In the rows, 128 means zero.
Each named move below is a turn or a mirror, shown by a few rows before and after it. Which moves, in which order, take the first row of each later pair to the second? The first pair is answered.
move z_670:
[141 129 152 109 140 146  79 142 149  86 131 109 126 196 120 164 131] => [141 139 167 133 103 118  92 146 152 105 120  88 109 196 128 109 140]
[143 130 140 127 118 119 146 132 146 120 130 108 105 151 142  95 127] => [131 126 120 107 153 142 121 128 141 103 128 125 117 159 123 151 118]
[125 131 105 127 105 122  67 151 115 149 189 131 116 158  85 184 139] => [125 145 118 151  73  93  86 155 122 166 184 114 102 152  94 135 147]
move z_777:
[137 144 135  83 145 132 123 108 184 115 135 159 107 134 145 120  52] => [136 140 138  90 155 138 150 108 169 129 122 159 116 107 150  99  54]
[157  94 125  83 140 132 109 153  99 115 144 109 120 143 139 165 163] => [151  88 117  91 146 131 147 145  83 130 130 120 123 105 149 149 163]
[144 116 127 131 155 141  91  98 162  98 125 165 151 179 122 166  98] => [142 106 121 138 165 144 159  94 136 108  93 178 164 116 145 131 113]
move z_400:
[121 118  97 110 166 153 123 112 122 127 126 147 153 114 131 181 111] => [137 111 113 102 166 159 128 134 112 102  97 130 148 114 124 161 136]
[116 123  82 141 124 149 105 129 123 129 126 144 141 128 104 144 111] => [117 121  84 137 132 157 118 141 107 128 110 138 142 117 100 140 130]
[136 147 140 142 105 120  90 104 175 109 160 115 112 199 131 142 107] => [103 133  93 135 125 124 123  80 149 158 171 163 145 123 141 165  88]
[108 128 106 150 121 121 138  94 148 149 151 155 141 122 148 141  92] => [116 109 112 140 144 143 167 118 121 140 116 151 140  85 135 123 132]

(2 to 3 moves a pair)
[111 166 157 163 124 118 183  65 119 133 105 126 149 113 161  94 102] => [140 143 183 124 167 166 147 103 115  69  81  94 137 160 133 141 117] -> z_670 then z_400 then z_400
[101 151 107 146 104 123  76 109 162 145 184 125 111 164 116 168  86] => [ 90 152 101 151  93 105 155 124 121 196 160 135 119  72 138 113 111] -> z_400 then z_670
[113 140  97 176  69  78  91 128 147 190 175 115 137 129 136 108 122] => [115  85  68 114 157 144 111 158  94 157 135 147 173  66 116 185 150] -> z_670 then z_400
[125 130 149 174 128 112 216  95 146 138 113 136 132  77 168  41 120] => [141  91 120  94 217 191 152 103 135  69  90 160 162 112 132 175 109] -> z_400 then z_670
[125 116 125 104 162 133 150 145  98 129  98 126 131  82 111 134 142] => [114 131  98 130 132 107 111  98 135 156 153 137 125 123 126 151  91] -> z_400 then z_400 then z_400
[116 129 133 122 131 153  96 149 150  97 152 119  94 174 103 156 140] => [ 99 153 125 165  85 110 120 126 159 143 172 119  88 161 131 115 121] -> z_400 then z_670
[144 118 152 123 130 133 172 153 119 123  91 102 123  92 130  87 164] => [120 131 114 115 133 120  91  99 157 121 166 141 143 157 126 171  93] -> z_400 then z_400 then z_670
[114 130  99  84 142 128 103 136 128 145 141 127 133 136  87 201 123] => [100 136  88  94 139 116 117 127 122 166 155 134 139 111  96 187 118] -> z_670 then z_400 then z_670
[134 106 106  96 179 158  89 114 133  97 149 154 140 156 110 200 105] => [132  93 102  93 197 173 136 117 108 108 116 156 153 103 126 172 119] -> z_400 then z_777
[128 122 156 149 120  77 152  75 157 133 170 107 152 151 125 114  76] => [121 105 133 124 164 107 154  65 145 116 158 132 185 140 120 160  73] -> z_777 then z_777 then z_670
[125 146  84 125 137 152 133  70 155 140 147 161 121 125 160 163  95] => [126 140 100 131 125 138 183  95 131 162 116 152 118  79 159 100 131] -> z_670 then z_400
[116 152 159 182 101 114 148  81 159 140 137 138 128 101 171  83 100] => [118 139 141 141 140 145  83  81 163 113 160 156 142 149 135 172  78] -> z_777 then z_670
[132 159 108 146 128 105 128  72 157 162 166 136 111 148 129  79 100] => [165 121 121  95 191 169 147 135 117 110  89 123 121 122 103 111 150] -> z_670 then z_400 then z_400
[147  97  84 109 193 158 184  84 118 120  97 161 190  96 149 173 113] => [181 122 151 123 161 147 126 114 160  53  86 101 145 215 128 151 125] -> z_400 then z_400
[ 95 120  84 116 156 124 146 129 106 183 136 180 163  64 154 182 107] => [127 135 155 142 114 110 184 176  99 174  84 118 121  71 157  82 172] -> z_670 then z_400
[119 143 111 164 103  89 139  99 152 167 145 130 136 115 140 109  94] => [152 113 150 116 166 148 137 157 115 101  76 106 132 123 107 128 154] -> z_670 then z_400 then z_400
[131 127 120  83 158 138  81  98 156  76 136 145 135 160 118 180  95] => [135 115 114  77 179 160 122 106 121  86 110 154 151 109 110 182 119] -> z_400 then z_400
[ 97 145  92 137  82  90 104 127 119 190 186 138 103 109 111 126 126] => [122 129 132 119 106 122 137 187  86 155 115 109  99  94  98 100 189] -> z_400 then z_400
[134 125 202 122 113 109  98 168  70 112 141  49 112 192  74 112 172] => [ 87 111 109 116 151 106  86  94  67 167 210 143 165 132  92 216  93] -> z_670 then z_400 then z_400
[118 124 109  94 141 125  78 175 110 132 149 109 117 177  96 218 126] => [109 113  94  80 161 129 106 168  92 146 137 127 138 131 100 222 129] -> z_400 then z_400
[154 105 115 111 135 180 162 148 138  61  89 136 151 138 169  84 159] => [126 111  65 115 128 162 165  99 146 103 142 182 171 114 187 115 114] -> z_400 then z_400 then z_400
